Each path is a new rotation, seen through one point. The rows after it are directions, each followed by how far the rotation turns it, in degrees per step (0 if it stays put).
Each turn is a multiple of 5 degrees from 10 to 175, or 0.
Each row of a path follows its step; steps can be skipped.

step 2: [ 1.43 -1.39  1.93  0.66 -0.31  0.15 -3.18 -2.83 -0.09  0.57 -0.70  0.79
  1.78 -1.51  1.06  0.37  0.86 -1.96  1.16  0.15  1.31  0.14 -0.41 -1.20
  0.01  0.47 -0.20 -0.76  2.12 -0.50  2.00 -0.10  1.31  1.58  1.80  0.15
 -0.76 -0.80 -0.24  2.10  0.34  3.04  1.09 -1.72]
step 4: [-0.98  0.09  0.62  0.08  0.33  1.25  0.69 -1.02  1.74 -0.48 -3.19  0.46
  0.62  2.81  1.12 -0.10 -0.23 -3.41 -0.63 -0.48  1.15  0.94 -2.84 -1.18
  1.04  1.44 -0.80 -1.78  0.70 -1.95 -0.44 -0.84 -1.42  0.92 -0.75  0.05
  0.46  0.33  0.29 -0.82 -0.54 -0.12  3.19  0.59]
step 6: [ 0.44 -2.70 -2.03  0.62 -0.77  1.31 -1.17 -1.24 -0.87 -0.21  1.34 -1.77
 -1.49  1.66  1.10  0.92  0.70 -1.16  1.64  0.76  0.11 -0.04  0.03 -1.00
  2.17 -0.96  0.93 -2.92 -1.46 -0.55  1.83 -1.23  1.94  1.26 -2.24 -1.62
  1.01 -0.72 -0.66 -1.01  0.15  0.81  1.85 -1.17]
step 7: [ 0.98 -2.44  0.67  0.39 -0.37  0.44  0.70 -0.11 -1.29 -0.58  1.09 -1.52
  2.14  0.73  1.31  1.05  1.29  0.94  2.26  1.52 -2.45 -0.86  1.11 -0.98
 -0.40  2.93  0.10 -1.90 -1.13 -0.77 -0.32 -0.66  0.40 -1.13  0.73 -0.77
  0.18 -0.47  0.97 -1.76  0.38  3.36  1.68 -1.64]
step 8: [-2.32 -0.25  0.85 -0.46  1.62  0.47 -1.54 -1.49 -0.90 -0.57  0.04 -0.36
  1.81  0.46  2.68  0.73  0.52  0.66  1.77 -0.05 -1.80 -0.16  0.11 -1.04
 -1.83 -1.93  0.68 -0.13  0.34 -0.21  1.22 -0.77 -0.99 -0.57 -0.40  0.72
  0.17  1.80  1.60 -0.50 -0.29  2.90  3.96  1.16]
step 9: [ 1.58 -0.15  0.66 -0.68 -0.03  0.70 -1.67 -2.32  2.40  0.47  0.83 -0.26
  2.54 -1.05  2.79  0.76 -0.05 -0.90 -0.05 -1.09  1.26  0.16 -1.32  0.67
 -0.48 -0.66  2.45  0.75  1.48 -2.46  0.05 -1.24 -2.61 -0.42  1.27 -0.08
  0.31 -0.13  1.41  0.95  0.04  2.43  1.25 -1.79]
step 14: [ 0.71 -1.73  1.10  1.14 -0.03 -0.07 -0.01 -0.96 -0.59 -0.49  0.29 -0.11
  1.71 -2.55  2.75  1.50 -0.62 -1.01  2.84  1.14  0.69 -0.24 -0.31 -0.20
 -1.99  1.39  0.59 -3.07 -1.39  0.02  1.02 -2.30  2.25  1.34  1.01 -0.65
 -1.92 -0.02  0.13 -0.45  1.03  1.67  0.46 -0.81]
step 15: [-2.21 -1.77 -0.69 -1.87  0.75 -0.21 -1.01 -1.53  0.05 -0.56 -1.28 -0.36
  1.81 -0.02  1.91 -0.04  0.79 -1.15  0.05  1.69 -0.39  1.54  1.29 -0.86
 -2.40 -0.22 -0.96 -2.06  2.33 -0.88  1.24 -0.79  0.87  1.05  0.57 -1.17
  1.03  2.78 -0.23 -0.51  1.20  2.61  1.50 -1.20]
[ 0.18  0.13 -0.11 -0.54 -0.56  0.47 -0.19 -0.68  0.28  0.61  0.17  0.29
 -0.10 -0.31 -0.48  0.48 -0.19  0.04  0.76  0.86 -0.15  0.03  0.36  0.25
  0.02 -0.56  0.17 -0.37  0.61  0.04 -0.51  0.43 -0.64  0.35 -0.46 -0.15
  0.91 -0.76  0.15 -0.25  0.18 -0.38 -0.16 -0.25] -> 110
[ 0.66  0.16  0.03  0.22 -0.19  0.70 -0.06  0.35  0.00 -0.22  0.44  0.30
  0.05  0.09 -0.53 -0.29  0.03  0.17  0.01 -0.35 -0.38 -0.46  0.76 -1.37
  0.37  0.18  0.25 -0.17 -0.87 -0.34  0.51  0.40  0.08 -0.20 -0.70 -0.35
  0.48  0.05 -0.70  0.06 -0.20 -0.34 -0.01  0.07] -> 60
[-0.06  0.43 -0.31 -1.28  0.32 -0.01 -0.44 -0.37 -0.09 -0.47  0.22  0.52
 -1.22  0.36  0.32 -0.04  0.35  0.29  0.09 -0.17 -0.28 -0.30  0.06  0.20
 -0.65  0.10  0.25 -0.42 -0.45  0.36  0.03  0.31  0.22  0.45  0.24  0.11
 -0.33  0.29 -0.11  0.15  0.43 -0.56  0.74  0.34] -> 160
[-0.53  0.88 -0.26 -0.01 -0.17  0.31  0.52  0.47 -0.05 -0.21  0.07 -0.11
  0.16 -0.37 -0.09  0.44 -0.10  0.66  0.15  0.28  0.51 -0.77 -0.40 -0.30
 -0.13  0.69 -0.76 -0.98  0.27 -0.34 -0.41  0.16  0.36 -0.02  0.00 -0.83
 -0.34 -0.05  0.33 -0.60 -0.07  0.29  0.08  0.40] -> 100
[-0.13 -0.06  0.14  0.15 -0.09  0.66 -0.32 -0.53  0.51 -0.96 -0.25  0.19
 -0.25  0.10 -0.39  0.24 -0.99 -0.43 -0.80 -0.65 -0.17 -0.07 -0.34  0.07
  0.00 -0.02 -0.11  0.23  0.30 -0.82 -0.69  0.85  0.21  0.23  0.07  0.21
  0.25  0.41  0.25  0.23  0.49  0.30 -0.45  0.17] -> 55
[-0.30 -0.06 -0.58  0.34  0.23 -0.47 -0.17  0.00  0.47  0.73 -0.21 -0.10
  0.36 -0.64 -0.72  0.15  0.42 -0.43  0.50 -0.32  0.06 -0.15 -0.40 -0.14
 -0.19  0.29  0.41  0.26 -0.05 -0.30  0.59  1.05  0.02 -0.13  0.86 -0.05
 -0.12 -0.44 -0.21  0.32  0.58 -0.36  0.15  0.88] -> 35

step 1: [ 0.01 -0.36  0.59 -1.10  1.00 -0.28  0.74 -0.64 -0.18 -0.31 -1.30  0.09
 -0.17  0.31 -0.43 -1.24 -0.83 -1.88 -1.36 -1.33 -0.22 -1.80  1.69  1.92
 -0.76 -1.31 -1.55 -0.81  2.51 -4.03  2.06  1.87  1.35 -0.97 -1.76  1.41
 -0.11 -1.93 -2.68 -0.08 -0.05  1.37  0.99  0.18]
step 2: [ 0.17  1.83  2.28  0.50  0.01 -1.63 -0.64 -0.30  1.37  1.20 -0.34  0.05
 -1.31  0.48  1.61 -1.55 -1.45 -1.02 -0.73 -1.23  1.19  2.56  2.30  1.02
  2.03 -0.67  0.61 -0.02  2.21  0.81 -1.22 -0.32  1.45 -1.11 -2.07  0.60
 -0.48  1.71 -0.57 -0.56  1.04 -1.33  0.31 -3.87]
step 5: [-0.88  2.12 -1.52 -1.00 -1.36 -3.35  0.67  0.07  2.65  0.82  1.74 -0.85
 -0.06  0.60  1.82 -0.39 -0.37 -0.36 -2.52 -2.28 -0.15  2.60 -0.29  0.48
  1.41 -0.97 -0.30  0.65  0.30 -2.75  0.01  1.06  0.21  0.28 -1.62  1.01
  0.21 -1.72 -2.41 -0.35 -1.16 -0.07  0.56 -0.26]
step 6: [-1.05  1.09 -1.15  1.59  1.31 -1.20  0.90 -1.47  1.88 -0.10 -0.78  2.79
 -0.10  0.73  1.34  0.18 -1.03 -2.39 -0.19  3.39 -0.29  0.96  0.18  1.13
  0.54  1.81 -0.26 -0.19  1.57 -0.21  1.42 -0.77 -0.50  0.96 -2.74 -0.14
 -2.66  1.12  0.27 -1.37  0.01 -2.56 -0.31 -1.24]
step 8: [-1.36  0.86  2.15 -1.51 -1.71 -0.39  0.11  0.61  0.17  0.27  0.44 -0.87
  0.46  0.63  0.68 -1.84  1.69  0.48 -0.07 -1.48 -1.35  3.01  0.70  0.39
 -1.95 -0.65  1.73  0.00 -1.10 -0.84  0.91  3.69  1.70 -1.64 -2.04 -0.69
  2.01 -1.97 -0.29  1.55  0.89  0.06 -1.43  0.58]
step 9: [-0.14  1.27 -2.35 -0.47 -2.17 -1.15 -0.55  0.99  0.76  0.47  1.54  0.52
 -0.47  0.45  1.08  0.20 -0.94  0.43  0.17  0.71  0.23  3.54 -1.82  3.73
 -0.88  1.67 -1.51 -2.11  0.05 -0.45 -1.03 -0.34 -1.55 -0.61 -3.06 -0.48
 -1.04 -0.10  1.37  1.27 -0.52 -0.29  0.97 -1.24]
step 10: [ 0.13  0.86 -1.68  0.99  1.66 -0.86 -1.03 -0.56 -0.71  0.22 -0.81  1.90
  0.63  0.43  0.34  2.14  1.83 -1.32 -0.65  0.17  1.30 -2.07 -0.38  4.09
  0.27  2.69 -0.34  0.81  1.18 -1.06  1.30  1.71 -1.19  2.39 -0.25  2.55
 -1.31  1.40 -1.25  0.31  0.01  1.05  0.01  0.71]
step 13: [-0.34  0.96  0.53  3.15 -2.11  0.92  1.32  0.80 -0.84  0.47 -0.15  0.67
  1.26 -0.10 -2.28 -0.85  2.58 -0.16  0.56  0.91  0.33  1.64 -1.11  1.43
 -1.02  1.05  1.02 -0.91  0.07 -0.74  0.35  1.19 -3.24  1.78 -2.30  1.32
 -1.94  2.41  1.39  0.53 -0.28  1.22  0.98  0.39]
[ 0.40  0.31 -0.60  0.41  0.30  0.44  0.31 -0.14 -0.82 -0.36 -0.65 -0.77
 -0.02 -0.35  0.50 -0.25  0.36  0.42 -0.41  0.36 -0.26 -0.58 -0.05  0.02
 -0.40 -0.15 -0.30 -0.15  0.71 -0.02  0.36  0.45  0.11  1.06  0.22 -0.03
 -0.34  0.56  0.39  0.45  0.06  0.27 -0.30  0.44] -> 110
[ 0.00  0.36  0.38  0.31  0.46 -0.31  0.44 -0.32 -0.50  0.14 -0.56 -0.31
 -0.28 -0.02 -0.45  0.10 -0.43 -0.56 -0.22 -0.76  0.16  0.25 -0.37 -0.45
 -0.01 -1.12 -0.80 -0.25  0.23  0.21 -0.21 -0.83  0.23 -0.15 -0.54  0.26
 -0.17 -0.12 -0.18 -0.60  0.57 -0.26 -0.22  0.56] -> 20
[ 0.00 -0.54  0.66 -0.10 -0.75 -0.69 -0.08 -0.01 -0.26 -0.32 -0.08 -0.24
  0.14  0.57 -0.09 -0.66  0.08  0.47  0.92 -0.12  0.31  0.15 -0.07  0.25
  0.02 -0.06 -0.04  0.26  0.96  0.82 -0.18  0.08 -0.83  0.17 -0.35 -0.58
  0.54  0.19 -0.04  0.37  0.45  0.16 -0.07  0.50] -> 70
[ 0.26  0.94 -0.22  0.09  0.90 -0.02 -0.43 -0.05 -0.53 -0.04 -0.21  0.17
  0.31  0.57 -0.16 -0.89 -0.53  0.35  0.33  0.02 -0.30  0.26  0.23  0.22
 -0.07  0.77  0.12  1.06  0.38 -0.29 -0.26 -0.27  0.01 -0.15  0.69  0.08
 -0.16 -0.21 -0.19 -0.62  0.45 -0.45  0.26 -0.06] -> 85
[-0.08  0.25 -0.08  0.01 -0.37  0.65 -1.05  0.26 -0.17  0.74  0.01 -0.97
  0.57  0.79 -0.36  0.74  0.08 -0.20 -0.35 -0.28  0.59  0.54  0.16  0.01
 -0.12  0.72 -0.58 -0.55  0.11  0.18  0.10  0.02  0.23  0.23  0.23 -0.38
  0.26 -0.17  0.17  0.09  0.39 -0.11 -0.42 -0.17] -> 65
[ 0.23 -0.58  0.04  0.07 -0.26  0.10 -0.08 -0.47  0.37  0.14 -0.38 -0.38
  0.11 -0.74  0.23 -0.22 -0.73 -0.76 -0.24 -0.04  0.85 -0.29  0.25  0.73
  0.00  0.22  0.48  0.61  0.22  0.29  0.40 -0.04  0.57  0.44 -0.06  0.03
  0.68  0.10  0.41 -0.69 -0.36 -0.81  0.28  0.33] -> 80
